One turning vector, and how many ticks it has turned:
The counts run from 0 to 168.
[-15 -36   3   3   6 -18   7 -17  33  11 -21 -10  -1 -21 -17 -22  -9  22
 -33  13  49 -51  -2 -22   6 -27  -6   0  30  42   3 -14] : 75
[ 26  28 -31  30   1 -26  32  18  -7  -1  21  -4  21  -6 -41  10  22  43
  -2 -25 -27  38   5  17  26 -18 -23 -21 -15 -16 -36   3] : 33
[-21   5   2 -31  -6  -1   7 -31   4 -21 -20 -51 -23 -32 -41 -24   4 -15
 -29  -3  14 -27  40  11 -31  -6 -16  -3  -4  13 -19  39] : 8
[ 41 -13 -13  17   3  11  15 -18   8  16  -2 -31  17  -2  25 -28 -28  37
  16  18  35 -24  10  60 -19   1 -25  19  -3  12  -3  30] : 92
[ -4  -3   9  -7 -24 -23  -9 -19 -50   7   2 -31 -18 -55 -55   4  29   6
 -37 -29  41  -8  25 -28   1 -11  12  -8   1  17 -21  11] : 141
[  3  30  -4   9 -10 -54   3  20   7 -10 -14 -16 -29 -21 -61   3  37  -8
   0 -44 -12   9 -12  -3  -3   4   7  -8   1  -3 -54 -15] : 15
[-49   3 -13  40  -6 -39 -52  53  16  -6  -9  -5   6  41 -12 -42   1 -12
 -22  16   6  22  15  14  21  22 -20 -10  21  22   7 -15] : 43
[ 22  15  -5  49  23 -10  17  39  -5   5   0  18  29  21  -5   1 -10  34
  19 -17  -1  52   2   7  59 -16 -21  15  16 -10  17   9] : 51
[-34  20  30   0  -5 -26  21  37 -18   5  21  32 -11  -6 -37   3 -12  20
 -12  17  67  21  37 -12   4  -1  31   0  36  16  -1  12] : 143
[ 27  -1 -13 -25 -12   3  35 -24 -41  -9  -4 -18   2  -4  -4   3 -19 -11
  26 -29  32  12  16  23 -19 -11  49 -21 -13 -16 -42   5] : 0
[-13 -16  -1   9   1 -23  19 -12   2  31  -8 -31  10 -35 -35  -4   9  11
 -42  19  45  -3  41 -33  15 -38 -11 -17  34  27  -2  -2] : 161
[-41  34  27 -23  16  -9  40  37  19 -53   9  25 -27  23 -34  -4 -17  21
   6  10 -15  13  27   8   7  13   8  15  15   0 -17  32] : 11
[  2 -34   7  -5 -24 -23  -2   7 -27 -45 -15  20   6 -14 -46  -9 -26 -55
   8 -34  29   5  -8   5  -8  -3  16   5  24   9 -18 -16] : 2
[ -7   9 -32 -20   9   0  49  -5 -16 -22 -25 -12  21  34  -4  -6   3  19
  15   9  -7  43  63  12  22 -16  25 -38   3 -41 -36   1] : 152
[-48  -1 -19  16  -6  -7 -47  27  -5 -11  -7 -27  -2  56   9 -44   9  22
 -16  12  -9  15  30  19  23  22 -10  -1  -4  10  19   5] : 44
[-10  19   9  21   3 -24 -27   2 -44  21   4 -33 -22 -19 -29  -6  26  34
 -19 -30  44  15  16 -32  34  -5  29  -6  12  14  -1   3] : 36
[  3 -10 -15  11  -8  -9  13 -24 -25  20   2 -43  15 -38 -34   1  10  30
 -36   2  32  -3  42  -8   4 -45 -18 -15   7  14  -2  11] : 160
[ -3 -14  -5 -31 -13   9  23 -10   9 -34  -5 -19   0   6   1 -41 -10  31
   6  28  -3 -31  31  64 -36  14  -1  13  -5  10 -40  28] : 112
[ 10  13  22  24 -15   1 -24  36 -28 -33  15 -10  -8  -4 -16 -10 -34 -29
  10 -16  40  23   3  42  -2  37  -4  31   9   3  15  44] : 4
[ 33 -33 -18  -3 -17 -21  17   0 -17 -32  12  19  14 -13 -30 -12 -39 -57
   6  -9  26 -20 -25  31 -35 -18  10 -18   1  15 -30 -10] : 107
[-30 -13 -31  -8 -17  -6  33  12 -44 -11  57  25  27  13 -19   2 -14  23
 -18  26  23   7  38   1   9 -23  13 -36  -8  14   5  -8] : 39
[-34   4 -27   6  11 -20 -43  -5   7   5 -25 -40 -21  21  -7 -29  31   8
 -29 -21 -18   2  -1 -32  27  -2  12 -23   0  14 -10 -26] : 168
[-21  14  -7 -38  -1  23  28 -22 -13 -32 -10 -47  -6  16  11 -17  -6   9
   8   1 -17  14  59  31 -12  10   8  -8 -12 -25 -23  39] : 132
[ -6 -19 -25 -14 -27 -10  33  -5 -52 -25  33  14  15  -3 -37   1 -18  -7
   5  -4  31  11  29  16 -13 -24  25 -45  -2  -1 -33 -16] : 20
[  0  21  22 -15 -11 -12  32  27 -44  -2  34  15 -12   0  -8  10 -28  10
  17   2  63   5  15  13 -11  15  46  -2   0  -1  -1  25] : 124
[-28 -20  14  -6  31  -7 -10   2  21   3  -4   7 -11   4   0 -25 -30  25
 -25   2  40 -48  -1 -29   6 -16   0  11  16  55  36   7] : 76
[-21  -6  24 -30  26   4   5 -22  28 -12 -28 -28 -31 -16 -10 -30 -37 -20
 -21 -15  22 -57   2 -11 -10 -13  -8  20   3  41  16  35] : 95
[-13   7 -27 -17  -4   3  21 -19   3  -9 -19 -69  -1  -3 -16 -23  11   1
 -22   1  -8  14  67  17  -7 -12 -11 -22  -7  -9 -23  31] : 27
[ 27 -11   9  37  29 -13  -2  13   2  10 -41  10  25  -5   1  -3 -30 -36
  13 -46  33  19 -25 -18  48 -20  -4  -1  33  11  23 -12] : 69
[  4   1  -2   5  21  -7   6  11   1   5 -29  11 -18  41  33 -36 -14  59
  38 -16  21 -19 -26  13  17  11  56   7   6   8 -16 -20] : 84
[-29  14  -2 -16   7 -19  27 -15  23 -11 -53 -39  -5  -8 -33 -13  10 -19
 -18   2   1  18  51 -19  -4 -23  -5 -20  17  -8 -36  12] : 28
[-11  16 -57  27   6 -35  12  19  29  18  31 -16   4  18 -15  -6   9   3
 -16  15 -30   7  12   5   5 -22 -34 -52 -15   6 -26  -9] : 166
[-32  14 -20  14  -8 -43 -30  23  24  -4 -11 -28 -30  12 -39 -25  21 -37
 -25  -1  -2  11  14   1 -11  18  -7 -28   8   4 -37 -14] : 148
